50 stands for zero in the data rows.
Here are some points, one per row:
55 68 71 51 50 64 71 68 27 52 48 51 58 35 71 49
39 54 46 71 62 44 43 19 51 42 33 54 55 58 25 61
73 59 33 29 44 55 54 66 26 72 71 57 73 42 65 54
25 49 56 57 62 55 43 38 57 35 33 54 32 53 33 61
58 62 53 81 43 75 46 40 36 50 41 48 47 29 41 76
73 59 46 29 51 40 48 66 26 65 65 39 56 42 37 54
54 50 64 51 57 60 54 34 42 40 40 50 45 55 54 48
40 48 33 34 48 26 53 42 45 54 55 61 27 68 42 16
44 28 62 72 67 50 46 44 55 34 34 56 50 54 66 49
54 46 30 33 69 32 26 37 41 64 54 70 44 71 28 39
58 47 53 77 50 79 46 54 52 53 35 41 53 29 33 67
49 24 32 44 42 37 23 47 76 45 51 52 53 62 33 48
58 58 41 49 37 55 51 57 42 73 64 26 65 37 48 67
54 73 42 43 25 51 62 71 26 68 65 46 59 37 65 48
25 48 62 68 74 60 32 44 71 32 28 63 27 63 46 43
50 46 35 50 31 52 64 67 62 56 59 27 60 45 42 58
54 53 37 43 51 44 67 71 48 72 65 46 58 34 45 54
58 46 47 60 23 45 51 59 71 63 68 52 78 36 69 49
30 48 62 58 48 50 51 49 49 32 36 63 59 66 38 43
40 49 58 48 62 45 57 39 55 34 41 83 20 60 48 36
58 52 41 49 44 40 51 48 58 73 67 26 73 28 28 67
54 55 64 37 50 60 35 28 42 46 37 57 33 64 34 48
55 83 62 47 57 75 76 63 27 45 48 44 38 30 63 63
50 58 37 63 26 51 38 43 48 64 58 37 23 37 48 67
30 33 53 58 74 45 32 30 65 34 28 45 68 58 59 63
54 60 27 19 62 36 26 37 32 64 63 45 45 62 28 25
44 18 28 50 42 37 42 38 54 54 51 52 73 73 33 43
58 67 66 67 50 68 46 40 52 46 38 41 48 29 41 67
25 33 66 62 67 56 38 49 71 32 28 45 31 66 66 49
39 33 57 72 48 56 51 35 55 25 36 38 42 58 66 58
25 28 66 68 55 56 38 35 65 28 28 63 54 54 59 58
50 37 38 54 23 41 45 54 77 60 68 35 53 33 62 63
63 62 58 57 50 68 63 54 27 45 46 62 71 38 43 63
63 62 74 52 62 65 79 73 35 38 47 77 56 32 57 65
49 62 71 47 57 68 76 68 37 55 40 44 37 38 51 63
53 58 71 38 62 45 43 44 40 34 39 83 49 69 76 36
30 49 59 67 43 44 43 38 51 35 35 36 52 58 25 66
73 53 46 29 44 55 54 52 33 72 69 46 52 45 65 48
58 54 46 34 48 22 48 47 55 47 64 72 62 71 63 21
44 18 37 40 68 37 29 33 76 52 59 41 37 62 41 48
68 67 40 30 30 41 56 76 62 55 67 48 60 39 59 50
73 67 49 44 30 52 75 76 62 58 73 48 47 47 59 31
40 63 71 38 73 56 62 53 55 29 41 83 34 69 48 50
30 25 25 53 56 25 29 36 40 62 49 25 55 57 39 47
25 42 66 62 48 56 38 44 71 28 36 63 52 54 66 43
68 46 49 44 48 41 61 81 62 55 64 48 32 51 59 36
40 54 46 30 74 22 34 42 45 49 64 61 77 76 70 16
63 56 64 52 36 76 84 59 51 38 44 52 36 43 65 65
49 62 71 51 38 75 63 49 43 52 48 44 46 38 51 49
73 68 42 39 44 55 54 52 42 68 65 39 41 45 37 40
30 33 57 62 67 45 46 49 65 32 28 45 62 54 59 43
54 46 27 29 62 25 45 37 41 60 56 52 60 71 49 19
63 37 32 59 44 44 51 57 42 66 64 37 44 31 36 67
63 46 35 50 23 41 59 67 62 63 68 27 38 42 69 44
Along one direction, these points spread out more than along any other. How many in every 100 of the points above lie lower along it than each point below? Answers are rounded to whole numbers. More than half of the points above lie lower than the first one.
53 58 71 38 62 45 43 44 40 34 39 83 49 69 76 36 28
49 62 71 47 57 68 76 68 37 55 40 44 37 38 51 63 59
40 63 71 38 73 56 62 53 55 29 41 83 34 69 48 50 24
50 46 35 50 31 52 64 67 62 56 59 27 60 45 42 58 70
54 55 64 37 50 60 35 28 42 46 37 57 33 64 34 48 31
63 62 58 57 50 68 63 54 27 45 46 62 71 38 43 63 63
58 47 53 77 50 79 46 54 52 53 35 41 53 29 33 67 50
40 49 58 48 62 45 57 39 55 34 41 83 20 60 48 36 17
25 49 56 57 62 55 43 38 57 35 33 54 32 53 33 61 11
63 62 74 52 62 65 79 73 35 38 47 77 56 32 57 65 61
40 48 33 34 48 26 53 42 45 54 55 61 27 68 42 16 43
30 33 53 58 74 45 32 30 65 34 28 45 68 58 59 63 6
49 62 71 51 38 75 63 49 43 52 48 44 46 38 51 49 56
68 46 49 44 48 41 61 81 62 55 64 48 32 51 59 36 69
73 59 46 29 51 40 48 66 26 65 65 39 56 42 37 54 91
25 42 66 62 48 56 38 44 71 28 36 63 52 54 66 43 7
63 37 32 59 44 44 51 57 42 66 64 37 44 31 36 67 76
58 54 46 34 48 22 48 47 55 47 64 72 62 71 63 21 46
54 73 42 43 25 51 62 71 26 68 65 46 59 37 65 48 96
55 83 62 47 57 75 76 63 27 45 48 44 38 30 63 63 78
25 33 66 62 67 56 38 49 71 32 28 45 31 66 66 49 4
40 54 46 30 74 22 34 42 45 49 64 61 77 76 70 16 35
30 49 59 67 43 44 43 38 51 35 35 36 52 58 25 66 26
25 48 62 68 74 60 32 44 71 32 28 63 27 63 46 43 0
54 46 27 29 62 25 45 37 41 60 56 52 60 71 49 19 44
30 48 62 58 48 50 51 49 49 32 36 63 59 66 38 43 22
44 28 62 72 67 50 46 44 55 34 34 56 50 54 66 49 13
25 28 66 68 55 56 38 35 65 28 28 63 54 54 59 58 2
54 46 30 33 69 32 26 37 41 64 54 70 44 71 28 39 39
73 59 33 29 44 55 54 66 26 72 71 57 73 42 65 54 98
55 68 71 51 50 64 71 68 27 52 48 51 58 35 71 49 74
58 52 41 49 44 40 51 48 58 73 67 26 73 28 28 67 80
30 25 25 53 56 25 29 36 40 62 49 25 55 57 39 47 37
50 37 38 54 23 41 45 54 77 60 68 35 53 33 62 63 67
73 67 49 44 30 52 75 76 62 58 73 48 47 47 59 31 94
